One vector is turned by the same rotation once a tick. Each row is the vector after some number of ticks, and that number follows the row.
The counts run from 0 to 229.
[116 103 107 137 149 102 159 146 136 123 128 152 107 111 109 155 109 131
 119 178 121 124 175 114 161 113 146  92 120 203 106  99 144 127 135 136
  64 151  84  95 168 145 106  43 131 128 135 150 131 160 113 138 132 185
  91 124 119 147 128 161 135  99 107 125 150 123 157 128 143 132 107 121] -> 93
[101 111  91  98 177 111 141 137 136  83 105 102  88 121 158 136 106 139
 129 142 170 107 134 138 156 117 136  68 128 168 115 129 176 129 130 119
 105 175 112 102 134 157 117  85 179 144 119 136 124 169 137  96 130 142
 140 113 119 168 103 171 106  69  95 150 145 149 159 114 106 108 114 143] -> 217
[141 115  97 147 157 116 128 128 149 105 109 123 113  86 153 158 129 143
 116 163 156 133 147 147 156 101 178  70 131 190  80 114 155 139 136  99
 103 154  96 119 135 137  97  62 175 148 146 157  91 153 120 134 144 152
 117 108 125 165 124 144 143  67  91 118 159 149 158 122 135 120 131 135] -> 151
[133 105 116 103 132 116 127 135 138 110  97 117 105  94 129 119 108 157
  96 158 125 117 179 156 153  99 142  68 143 161  98  97 162 148 134 141
 116 160 128  69 162 163 106  65 163 162 132 142 130 172 126 114 105 143
 135 115 135 171 123 156 121  98  88 114 133 152 198 137 128 126 135 134] -> 57
[102 109  92 102 179  77 139 142 147 105 108 123 109 107 140 150  94 119
 134 166 149 106 149 130 146  92 129  82 114 171 118 108 151 151 146 117
 103 136  94  95 157 148  93  51 142 150 123 132 133 182 113 112 117 175
 103 115 110 150 104 143 148  90  97 127 160 146 167 115 101 118  89 120] -> 194
[139 121  88 105 152 114 138 116 145 120 109 127 106  98 172 144 104 142
 104 166 156 112 159 133 134  89 138  72 129 175  87 109 153 131 138 123
 111 159  90 101 152 143 122  50 153 117 140 149 109 143 132 112 144 174
  85 114 105 163 114 158 101  72 105 117 124 147 157 133 140 122 115 125] -> 18
[124 105 125 106 150 118 121 130 122 116 119 124  75  83 117 131 116 115
 112 169 127  97 170 130 170 113 150  79 141 175 100  94 162 129 134 108
 105 167 110  77 171 155 113  67 147 137 143 149 150 168 123 103 131 166
 138 121 125 155 118 160 116 117 110 111 133 150 191 109 108  95 109 141] -> 172
[122 101 121 142 148  97 146 145 129 116 117 143 113 106  97 150 127 114
 119 150 124 120 171 128 184 128 175  84 105 214 115 107 160 126 144 111
  94 152  96  98 164 152  86  71 144 136 131 142 115 159  99 114 117 176
 116 120 133 157 136 149 153 111  92 139 160 132 148 110 135 122  81 142] -> 65
[104 106 106 111 130  79 148 160 134 130 117 146 108 113 124 118 115 157
 120 151 137 112 178 122 158 106 154  56 124 178 116  99 169 131 154 130
 104 151 114 108 171 171  80  69 159 152 121 145 131 151 112  94  79 163
 117 118 131 138 147 162 131  95  79 132 149 139 164 125 131 108 110 129] -> 53
[127 126 103 122 152  85 135 149 153  99 105 109 126  90 134 148 100 113
 127 170 139 136 166 144 173  97 162  90 116 179  99 105 152 148 135 106
  98 158 101 104 156 160 117  57 152 150 123 139 110 182 109 136 136 143
 116 107 115 166 105 152 165 102  89 128 158 145 185 118 113 135 111 109] -> 62
[126 119 117 118 162  97 123 148 124  98 123 138  80  87 116 142 122 118
 114 172 120 118 180 132 172  88 156  90 123 193 112  87 175 105 151 107
 101 155 102  85 159 156 114  69 147 128 133 158 127 159 103 101 127 169
 105 109 138 148 129 146 129 118 103 108 152 126 172 126 124  91  91 127] -> 67
[109  90  89 120 147 102 128 137 154 108 112 125  95 123 138 125 115 137
 140 163 146 115 134 103 156 115 157  74 125 193  86 131 173 112 145 121
  80 147  91 117 137 151 111  83 185 144 136 151 117 155 136 131 139 153
 125  99 108 158 134 163 138  88  97 144 178 151 143 131 113 101 104 156] -> 9
[129 123  95 135 141  99 134 149 151 112 112 138 114  96 146 145 127 154
 136 166 152 141 153 135 152 103 169  65 128 189  77 116 171 126 151  97
  93 147  88 126 149 142  99  69 175 144 139 158  92 143 121 129 129 141
 111  99 127 155 137 153 150  73  83 134 171 149 150 131 140 110 113 123] -> 152
[125 103 124 125 142 140 122 132 134 115 115 122  85  84 115 127 119 136
 112 169 137 102 183 125 169 121 162  81 147 187  95  93 160 147 125 119
 106 181 116  78 160 145 106  59 155 152 142 149 137 172 121 110 142 162
 150 118 133 165 119 162 106 103 114 119 129 147 188 109 117 108 114 144] -> 173
[117 106 109  90 134  93 136 132 133 135 123 130 103 126 136 137 101 150
  99 137 165 107 173 124 146 121 135  62 115 195 114 113 184 132 153 124
 119 151 103  86 175 151 115  74 141 101 105 149 125 154 131 102 109 174
 117 115 118 147 119 163 111  99  88 155 146 153 168 122 143 137  77 135] -> 131
[118  95 100 134 153 122 158 137 138  88 112 154  88 137 143 146 138 141
 103 148 139 107 163 115 157 135 125  51 126 187 102 120 187 109 140 136
  84 169 102 104 150 131  95  99 182 129 137 141 112 166 130 114 132 164
 134 121 136 171 142 156 104  89  97 142 133 139 155 115 141 111 114 154] -> 214
[102 107  85  89 170 114 126 152 147  80 106 117  91  94 150 150 107 150
 106 146 137 118 150 147 120  95 127  58 135 145  98 116 171 143 142 130
 120 160 118  81 144 147 123  63 166 150 142 134 130 154 143 110 117 149
 116 114 128 171 107 150 108  77 101 131 154 130 187 130 105 127 121 138] -> 189
[104 107 106  98 179 100 137 136 124 109 111 113 100 135 132 155 102 117
 119 155 159  95 149 127 150 128 120  73 126 189 120 120 175 118 137 123
  99 154  93  80 159 157 119  72 143 112 104 137 149 183 125 104 114 158
 138 118 121 145  90 160 128  87 107 147 144 152 181 115 117 128  89 123] -> 0
[131 103  94 129 162 114 137 134 140  79 103 122  95 108 145 137 117 128
 128 180 141 118 142 139 154  96 146  79 131 187  96 117 156 120 133 127
  88 151  87 109 133 147  98  77 187 152 143 149 107 173 108 140 137 142
 117 112 122 168 135 162 134  72 112 104 154 147 155 139 130 100 141 139] -> 7
[114 107 118 120 142  95 126 153 112 108 122 132  92 120 115 145 116 121
 110 171 140 106 154 130 172 134 151  65 127 201  95 113 181 108 141 116
  90 151  90  94 172 170 110  96 158 126 111 161 137 178 109 118  98 136
 156 116 125 136 119 159 144 105  96 135 170 151 189 129 125 112 110 123] -> 143
[129 112 108 135 159  98 150 138 152  96 106 115 122  97 130 163 108 108
 102 164 131 135 163 151 171 116 152  86 120 175  90 104 149 151 129 109
  96 150  96  91 156 150 110  64 151 151 128 142 119 191 131 151 128 153
 126 121 119 167  98 143 162 103  85 137 157 152 186 115 118 150 115 128] -> 61
[129 111 110 117 121 124 137 138 146 130 102 111 114 104 135 134 103 142
 111 178 147 115 170 134 158 114 137  59 151 182  96  99 163 143 131 134
 107 179 107  86 169 164 107  64 151 137 128 136 130 165 115 125 119 135
 140 119 122 147 121 181 113  85 109 125 117 147 190 119 145 140 125 119] -> 30
[111 118 103 127 172 122 136 145 146  84 115 108 107 101 138 161 131 159
 119 137 154 136 155 154 153 121 164  68 123 175 112 115 165 147 131 100
 107 171 119  99 132 140 111  54 168 147 123 130 109 149 134 121 130 151
 132 107 145 172 107 157 131  63  89 156 144 145 171 108 125 136 111 136] -> 74
[118  95  98 127 156  92 148 140 112  98 137 134  71 118 119 153 122 137
 105 161 152 100 145 135 163 134 162  82 110 198 103 138 156 114 134 115
  79 158  94 100 148 146 111  86 160 144 122 169 137 165 131 132 124 160
 140 122 116 151 114 155 131  88  97 141 183 159 150 137 120 115 122 141] -> 11
[139  99  95 119 148 107 144 127 121 119 130 139 102 112 126 164 109 149
  77 162 145 113 165 143 132 118 140  69 121 203  97 122 149 124 142 131
  98 145  84  78 159 142 116  60 136 110 128 159 132 135 132 134 115 176
  97 122 126 155 116 166 109  79 105 131 149 141 167 142 157 144 122 130] -> 16
[125 123 109 123 166  78 150 136 123 109 120 135 104 101 146 143 121 137
 120 145 161 104 163 136 158  99 156  64 109 177 121 116 152 165 150  98
 120 148 115 118 162 149  77  73 157 159 123 147 118 170 108 102 106 187
 118 127 118 141 112 144 138  82  76 119 151 157 152 117 115  99 119 129] -> 51
[109 117  99 106 152  98 136 146 155 110 122 115 118 105 128 152 106 147
 139 151 158 141 161 139 161 110 162  90 100 198 121 109 177 124 144 119
  93 168 110  95 149 153 130  46 141 124 109 135 115 150 108 128 141 151
 108 102 119 154 115 178 131  94 102 157 150 133 152 115 134 137  71 127] -> 207
[137 117  85 125 148 108 156 117 158 120 102 135 110  96 170 132 108 152
 112 151 164 116 155 131 141 104 141  62 120 182  94 113 159 146 135 120
 106 165  93 113 143 140  98  54 168 138 141 140  94 144 129 117 146 181
  98 124 108 174 115 166 104  66  96 127 117 156 147 118 142 120 116 134] -> 19
[112 107  96 123 160  94 156 150 136 114 129 148  98  98 131 145 108 116
 110 177 116 115 174 119 161 100 145  95 122 193 107  94 151 112 148 133
  75 160  91  94 158 150 123  48 136 127 142 152 128 155 112 123 143 186
  83 122 116 150 129 161 123 118 114 115 145 124 163 133 126 116 104 120] -> 94
[119 113 105 107 122 117 141 143 155 134  94 115 120 111 140 127  93 123
 111 180 147 121 163 118 154 122 136  58 145 190  76 100 174 133 126 127
 100 167  88  94 165 166 117  70 154 123 140 140 127 157 114 120 125 133
 127 117 117 158 118 186 114  87 113 136 118 139 188 111 139 151 106 119] -> 31
[136 101 110 133 134 130 119 147 130 126 105 117 113 113 123 148 122 146
  97 168 141 117 165 139 157 127 169  65 146 205  72 110 159 128 132 133
  99 165  97  82 153 164 112  63 144 123 135 151 130 143 114 117 110 139
 130 106 147 160 131 171 131  66 117 137 141 132 176 132 147 153 116 134] -> 147
[117 117 106 116 154  97 137 143 152  94 127 113 108 102 127 161 105 146
 131 159 157 143 157 146 158 108 161  92  98 186 126 115 160 137 131 120
  91 178 116  89 145 147 133  48 143 137 105 145 109 173 109 141 149 144
 126 111 110 165 103 167 124  92 104 150 156 144 167 126 124 134 104 118] -> 206
[128 118 103 121 173 111 140 132 133  87 116 142  90 110 137 153 124 136
 121 171 141 122 170 140 150  84 132  81 122 196 133 101 179 107 148 133
  96 165 103  92 151 139 115  60 147 116 128 143 111 160  90 107 135 167
  99 117 125 148 134 163 106  96 112 109 134 126 159 131 147  95 106 122] -> 211
[115 100  98 126 151 122 133 147 146 119  98 115 119 120 134 144 111 141
 128 176 153 117 156 135 149 111 137  74 139 207 108 105 155 123 138 148
  82 163  91  89 145 161 100  61 148 133 122 136 130 165  95 123 113 143
 114 114 140 150 132 186 123  55 125 125 124 121 173 119 141 137 107 119] -> 3
[128  88 109 124 133 124 132 132 156  98 115 127  87  99 125 118 116 157
 107 167 121 125 174 134 161 104 154  82 126 177 106 103 163 123 132 146
  98 175 125  72 151 145 115  64 172 161 138 139 122 176 123 131 148 149
 134 114 124 186 135 163 115 104 105 123 149 148 168 143 125 118 129 157] -> 201
[105 115 106 112 156 113 132 159 160  92 117 127 114  95 127 154 123 135
 141 156 139 143 152 124 149 108 161  65 115 204 103 111 171 123 153  86
 108 143  89 113 158 134 104  56 143 128 146 135 102 130 108 126 133 146
 104  98 127 156 125 164 150  80  91 147 171 130 154 103 126 120  78 125] -> 180
[109 107  95 109 168 113 142 158 130  71 114 132  78 107 140 159 109 154
  82 143 122 114 164 143 132 108 128  51 138 156  98 119 167 134 147 128
 109 160 113  80 146 146 116  67 157 144 146 140 136 157 138 115 104 153
 118 119 143 174 114 145 109  89  95 136 150 128 181 132 118 131 136 131] -> 188
[126  90 105 110 142 118 136 123 120 134 120 129 103 103 128 153 106 162
  87 147 157 107 158 133 142 138 162  71 119 216 103 130 150 130 137 128
  92 153 101  81 158 150 107  59 135 113 128 159 135 136 137 118 121 177
 110 124 127 159 114 171 112  69 107 148 145 145 147 125 149 141 107 147] -> 15
[133 124  90 111 168 115 123 140 135 100 100 123  98  94 163 157  97 136
  80 158 150 117 156 143 130 106 149  58 134 167  69 115 172 142 149 102
 126 165 103  90 139 152 129  65 151 129 149 161 120 133 130  98 124 153
 109 114 131 169  97 153 115  80 106 130 146 134 175 129 119 138 118 118] -> 45
[120 114 112 110 148  99 132 130 148 100  96 106 101 109 150 114 115 114
 141 162 151 109 145 130 180  97 151  71 121 186 113 118 179 120 143 105
 115 151  97 117 151 168  94  95 187 149 128 140 111 177 112 102 127 140
 132 107 117 157 119 166 138 100  86 127 152 163 169 112 117  81 108 139] -> 140
